One vector is turned by the same rotation once a tick. Each row is the vector after some number of ticks, and that number follows the row.
The counts run from 0 to 228.
[ 0.52 -1.35 -0.32  1.50 -1.11  1.00  2.55  3.93  1.07  0.64 -1.85  0.94
  2.29 -0.88  0.77 -0.17 -2.51  0.64  0.18 -2.27 -1.74 -0.05 -0.38  1.45
 -1.09  0.80 -1.45 -1.02  1.83 -0.90 -0.59 -0.41]
51
[-1.51  0.60  1.46  1.24 -0.46 -1.26 -1.09  0.11 -1.67  0.53  0.98  0.55
  0.59 -0.84  1.21  1.04  1.27 -0.35 -0.79 -1.10 -1.26 -0.08  1.22 -3.95
 -0.23 -1.31 -0.73  1.27 -1.64  0.06  3.83  0.68]
96
[ 1.15  0.98  1.72  0.81 -2.59  0.80  1.17 -0.36 -2.00 -1.01  0.57  1.08
  1.26  0.47  1.30 -0.49  0.48  1.06 -1.03  1.83 -0.11 -3.06 -0.30 -1.58
 -3.24  1.46 -1.67 -2.13 -0.57  0.66 -0.73  1.30]
34
[ 0.36  0.45 -1.27  0.88 -2.52  0.02  1.55  1.92 -1.53 -0.70 -0.72  1.44
  0.87  1.39  0.49 -1.07 -0.81 -0.32 -0.13  0.64  1.96 -0.66  1.54 -3.11
 -0.71  0.19  0.15  0.84  0.17 -0.79  4.35  1.80]
19
[ 0.46  0.65 -0.96  0.49 -2.70 -0.08  0.71  2.97 -0.01  0.08 -0.99  1.09
  1.34  0.56  1.16 -2.12 -1.86 -1.40  0.12 -0.06  2.91 -0.97  1.20 -1.48
 -0.29  0.64 -1.22  0.96 -0.80 -0.57  3.76  1.36]
18
[ 2.09 -1.06  0.36 -1.39 -1.79 -2.35 -1.19 -0.41  1.08  1.62 -0.64  0.78
 -0.93 -0.84 -0.21  0.29 -0.15 -3.87 -1.10  1.79  1.06  1.54 -0.61 -1.36
 -1.23 -2.90 -1.44 -0.13  0.53  2.49  1.30 -0.48]
200
[ 0.27  1.02 -0.07  3.50 -0.13  1.25  0.85  1.08  0.51 -0.55 -2.57  1.25
  0.59 -1.76 -1.07 -1.67  2.60  1.55  0.91  1.54 -1.10 -0.65  2.39 -2.83
  1.07 -0.80  0.26 -0.28  0.27  0.64  1.80 -0.99]
224
[ 2.77  2.83  0.51 -1.52 -1.88 -2.21 -0.63  1.84 -1.91 -1.92 -0.71 -0.54
 -0.75  1.40 -2.09 -2.89  0.03 -0.45 -1.04  2.05 -0.54 -0.02 -0.19 -1.35
 -0.85 -0.90  0.31  0.02  3.10  1.28  0.11 -0.90]
134
[ 1.57 -1.44  1.86  0.09 -0.27  2.00 -1.37 -0.50 -0.79 -1.53  1.55  1.44
  2.95 -0.34  1.95 -0.08  0.23  1.77 -2.19  2.76  0.03  1.44 -0.16 -0.45
 -3.55  0.88 -0.27  1.13 -0.40  1.48  0.63  0.00]
175
[-1.36  0.79  1.68 -1.13  0.60 -1.03 -0.83  0.58 -0.39 -1.56  1.49 -0.86
  2.17 -2.04  0.47  1.12 -0.34 -3.26  0.59 -0.98  0.40  2.10 -1.82 -2.44
 -0.75  0.42 -1.40  1.67 -3.10  0.75  1.76 -0.08]
172
[-1.08 -0.70 -2.84  2.72 -1.42  0.62 -0.13  0.72  0.70 -1.90  1.35  2.35
  1.06  0.14 -0.97 -1.01  2.20  0.90 -2.19  1.67  0.36 -1.21 -0.21  1.05
 -0.20 -2.31  1.26 -0.13 -0.67 -2.62  0.21  1.71]
114
[-0.04 -0.03 -0.40  1.25  2.31  0.28  2.50 -0.29 -1.00 -0.43 -1.72  3.47
  1.45 -1.19 -0.55 -0.41  1.97 -0.93 -1.44  2.29  0.77 -1.28 -2.61  0.23
 -1.70  0.55 -0.42  0.75 -1.26  0.55  1.40  2.01]
47
[-0.82  0.53 -0.71  0.09 -0.57  0.74  1.89  2.07 -0.52 -4.16 -1.22 -1.99
  1.70 -1.02  0.49 -1.79  1.82  0.66  2.48 -0.18  0.98  1.57 -0.20 -1.07
 -1.17  1.42 -0.12  0.06  1.21 -2.31  1.96  0.17]
146
[-2.85  0.41  1.98  1.25  0.20  0.31  1.48 -1.93 -0.01  1.86  1.24 -0.15
  1.95 -2.23  1.49  1.22 -0.24 -1.85 -0.07 -1.12 -1.94 -0.05 -3.18  0.78
 -0.66 -0.44 -1.83 -1.06 -0.32 -0.47 -0.72  1.44]
63
[ 1.76 -0.20  1.21  0.03  1.81  2.50 -2.93 -0.45  1.31 -0.55 -0.43  0.13
 -3.87 -2.44 -0.76 -0.28 -0.21  0.71 -1.05  1.26  1.33  1.87 -2.10 -0.79
 -0.03  0.95  0.61  1.07 -0.55 -0.67  0.45 -1.34]
183
[ 0.32 -3.11  0.74 -0.45  2.33  0.93 -0.17 -1.22  0.43 -2.23  0.35 -0.44
 -0.81 -0.03 -0.73  0.10  1.52 -2.79 -2.02  3.24 -0.85  1.25 -1.36  0.59
 -2.02 -1.18 -0.64 -1.62  1.53  1.27 -0.59 -0.71]
73
[ 1.39 -0.45  0.56  0.19 -0.64  0.37 -1.95  0.77 -1.13  2.31  1.35 -0.11
 -1.50  0.36  2.21 -2.86 -3.06 -3.81 -1.55 -0.71  0.87  0.06  0.62  0.56
  0.38 -0.45 -1.74  0.92 -0.66 -0.80  2.45  0.56]
93
[-0.81  0.26 -1.04  0.14  0.67 -0.90  0.20 -0.29  3.22 -0.48 -2.80 -1.48
 -0.74 -0.19 -2.81 -0.10 -0.25  0.40 -2.18  0.83 -0.23 -0.65 -2.69  1.61
 -2.53  2.92 -1.64 -1.35  0.90  1.73 -1.14 -0.07]
151
[ 1.49 -0.59 -0.95  2.27 -2.64 -2.05  1.71  2.24 -2.39  1.34 -0.30  1.23
  2.24  1.96  0.24 -1.48 -1.51  1.29 -0.70 -1.45 -1.63 -1.57 -0.88  1.16
 -0.72 -1.35 -0.37  0.57 -0.11 -0.16  0.24  1.90]
127
[-2.69  0.19 -0.15  0.94  0.40 -0.56  1.03 -0.53  1.13  0.02  0.29  0.05
  1.88 -0.55 -2.62  2.72 -0.30  0.98 -1.91  0.22 -3.15  2.50 -1.56 -2.17
 -0.98  0.77  1.04  0.68  2.74  1.41  1.03  0.65]
164
[-1.26 -0.37  0.60  2.68 -3.07  0.39  0.36 -0.95 -0.28  2.21  2.02 -0.30
  1.46 -1.23  2.20  1.65  0.42  1.12  0.81 -1.18 -0.30  1.21 -1.68 -1.04
  1.06 -1.87 -2.13 -0.21 -1.81 -1.70 -0.53  1.58]
205
[-0.56  3.32  0.27 -1.07 -3.41 -1.00 -0.50  1.09  1.15 -1.38 -0.13 -0.35
  0.78 -2.76 -0.98 -2.43 -0.15 -2.01  1.49  0.80 -0.99  0.41  0.02 -1.17
 -0.19 -1.81  0.95 -1.31  3.09 -0.20  0.28 -0.45]
132
[-2.02  0.38  0.15  0.54  0.18  0.43  1.16 -0.84  0.12 -0.41  0.23  0.53
  1.31  0.88 -2.18  2.14  0.39  0.51 -2.06 -0.13 -3.02  1.09 -0.54 -3.29
 -1.74  1.67  1.19  0.21  2.96  0.20  2.33  0.71]
163
[-1.24  3.48  1.05 -0.68  1.11  0.67  0.48 -0.34  1.50  0.86 -1.54  0.41
 -1.15 -3.57 -1.09 -0.29  0.58 -1.91 -0.21  0.62 -0.43  1.63 -0.91 -2.30
  0.28  0.64  0.56 -0.52  3.66  0.73  1.82 -0.92]
56
[-0.08  0.47 -1.25  1.16 -3.61 -1.43  0.73  0.47  2.23  0.44  0.22 -0.13
  0.36 -0.25 -1.30 -0.52 -3.00 -0.31 -0.99  1.88  0.02  0.68 -0.31  0.44
  0.09 -1.83 -0.01 -1.69  2.68  2.22 -2.43  0.88]
24
[ 0.73  2.70  0.33  0.44 -1.99  0.39 -1.05  1.15  0.25 -0.43 -0.11 -2.19
 -1.77  0.68 -0.62  0.12  2.58  2.01 -1.84  1.41  2.05  0.42  0.87 -3.36
  0.62  0.82 -2.89 -0.33  0.51  0.34 -0.59 -1.12]
211
[ 2.51 -1.66 -1.65  1.57 -2.16  0.83 -0.66  3.46  0.90  0.93  0.37  0.69
 -0.10  0.57 -0.39 -0.24 -2.28  0.09 -1.60 -2.07 -0.34  2.98  0.83 -0.68
  1.36 -0.68 -0.14  0.35  1.77 -1.62  0.15 -0.76]
194
[ 0.00  0.61 -0.23 -0.79 -0.85  0.98  0.96  1.08 -0.96 -0.35 -0.37  0.55
  2.35  1.85  0.08 -1.67 -1.29 -1.82 -1.44  0.14 -0.62  0.10  1.30 -1.70
 -3.02  3.31  0.32 -0.48  2.47 -0.60  3.25  1.11]
161
[-1.07  0.40  0.17 -0.23  0.08  1.00  1.00 -0.07 -0.88 -0.04 -0.01  0.86
  1.66  2.22 -1.21 -0.04  0.03 -0.65 -1.97 -0.13 -2.07  0.18  0.54 -2.71
 -2.96  2.59  0.74 -0.15  2.90 -0.99  2.91  1.13]
162
[-0.70  2.16  1.96  0.62  1.21  2.11 -0.08  1.31 -1.36 -1.49  0.77 -2.82
  0.40 -0.33  1.04 -0.03  1.15  1.96 -1.40 -0.39 -0.55  2.39  1.03 -2.87
  0.00  2.82 -2.42 -0.01  1.58 -0.11  0.57 -1.17]
69
[ 0.11  3.36  1.94  0.67 -0.68  1.11 -1.07  2.51 -0.32 -1.67  0.20 -0.44
  1.08 -0.77 -0.90 -1.94  0.19  1.74 -0.72 -0.73 -1.26 -2.65 -1.91  0.73
 -0.89  1.95 -1.51  0.58 -2.34 -1.65 -1.54  0.21]
143
[-2.22  3.42 -0.10  2.66 -2.51  0.44  0.70 -0.42 -0.40  0.75  0.88 -0.50
  0.78 -2.79 -0.63 -1.34 -0.46  0.38  1.07 -1.11 -2.28 -0.37 -0.46 -1.66
  1.54 -0.18  1.17 -1.64  1.11 -2.10  0.12  1.47]
130
[-0.11  1.21  2.80 -0.87  0.73  1.10 -1.48 -0.86 -2.27  0.38  1.03 -1.71
 -1.59 -0.51 -0.18  0.51 -2.24 -2.65  0.03 -2.19 -1.39  0.30 -2.32 -2.36
 -0.57  2.20 -1.16 -0.04 -1.35 -0.73  0.45 -0.28]
170
[-0.07  0.44  1.49  0.75 -0.22  0.81 -1.65  0.33 -3.03  0.92  1.28  0.45
 -0.52  0.06  1.23 -0.23  0.55 -1.70 -1.28 -1.55 -0.79 -0.67  1.33 -3.84
 -0.29 -0.15 -0.68  1.21 -1.33 -1.08  4.16  1.14]
95
[ 2.77 -0.85  1.03  0.53 -1.14 -1.64 -0.66  0.24 -2.14  2.57  0.85  1.53
  0.23  2.18  0.14  0.97  0.07 -0.59 -3.35  0.81  0.68  0.12 -1.28 -0.93
 -1.03 -1.78 -2.06  1.37 -1.07  1.52  0.46  1.10]
202
[ 0.03  2.18 -0.46  0.71 -2.86 -0.48 -0.59  2.73  1.28  0.64 -1.58  0.75
  0.32 -0.85  0.51 -2.56 -3.08 -1.22  0.18 -0.50  2.74 -1.15  0.90 -0.68
  0.22  0.63 -1.69  0.69 -2.38  0.19  2.21  0.73]
17
[ 1.63 -0.34  1.13  2.21 -1.49 -0.80 -0.53 -0.65 -2.44  3.12  1.15  0.82
  0.43  2.04  0.49  1.33 -0.21  1.38 -3.04 -0.15 -0.16 -0.25 -1.62 -1.26
 -0.43 -0.82 -2.71  1.60 -1.96  0.26 -0.03  1.62]
203
[-1.90  0.57  1.28  0.25  1.03  0.93  0.82 -0.21 -0.48 -1.63  0.39 -3.83
  0.43 -0.55  1.78  0.60  1.92  0.76 -0.02  0.32  0.00  3.62  0.64 -2.47
 -0.37  1.60 -2.32 -0.94  2.15  0.38  0.66 -1.11]
70
[ 0.70 -0.82  0.18  0.65 -0.81 -0.22 -2.46  0.63  0.63  2.44  0.60 -0.91
 -1.40 -0.99  1.58 -2.83 -3.84 -3.04 -1.34 -0.90  0.59  0.87 -0.15  1.90
  1.18 -1.21 -1.37  0.43 -0.62  0.53  0.83 -0.47]
92
[ 2.38  1.20  1.09  1.03  0.39  2.91  0.71  0.64 -0.48 -1.50 -1.29 -0.56
 -3.32 -2.20 -0.96 -1.73 -0.79  2.23  0.61  1.72  0.35 -0.17 -2.12 -0.02
  0.20  1.12  0.34 -0.65  1.74 -0.33 -2.17 -1.05]
41
[-1.77 -2.14 -1.31  0.90 -0.87  0.60  0.41  1.50  2.49 -2.32  1.89 -2.23
  0.30  0.50 -1.14  2.27 -0.34 -0.81 -1.30 -1.48 -1.23  2.42 -0.67 -1.11
 -0.33  0.84 -1.36 -2.04 -0.04 -1.77 -2.34 -0.09]
179
[ 1.31 -1.99 -1.18  0.82 -2.57  0.92 -0.97  3.65  3.04  1.24 -0.45  1.72
  0.47 -0.36 -0.01  0.54 -2.44  0.50 -1.30 -1.54 -0.95  2.08  0.59 -0.17
 -0.07 -1.39 -0.43  0.67  1.22 -1.51  0.07 -0.78]
193
[-0.61 -2.16 -1.03  1.65 -2.07 -2.22 -0.31  1.17  0.59 -1.18 -0.57 -1.48
  0.11  0.02  1.50  0.55  1.42 -0.02 -0.05 -0.74  0.50 -2.39  1.07 -0.76
 -1.96 -0.15 -3.34 -1.73 -3.52  0.24  0.84  0.92]
111
[ 0.70  0.55  0.36  2.73 -1.15  0.60 -1.30  0.53  1.80  1.70 -1.56  0.25
 -0.96 -0.68 -0.65 -0.23  0.10  0.13 -0.87  0.10  0.32 -2.85 -2.32  1.78
  0.38 -0.64 -3.43 -0.89 -3.49 -0.08 -2.31 -0.44]
218
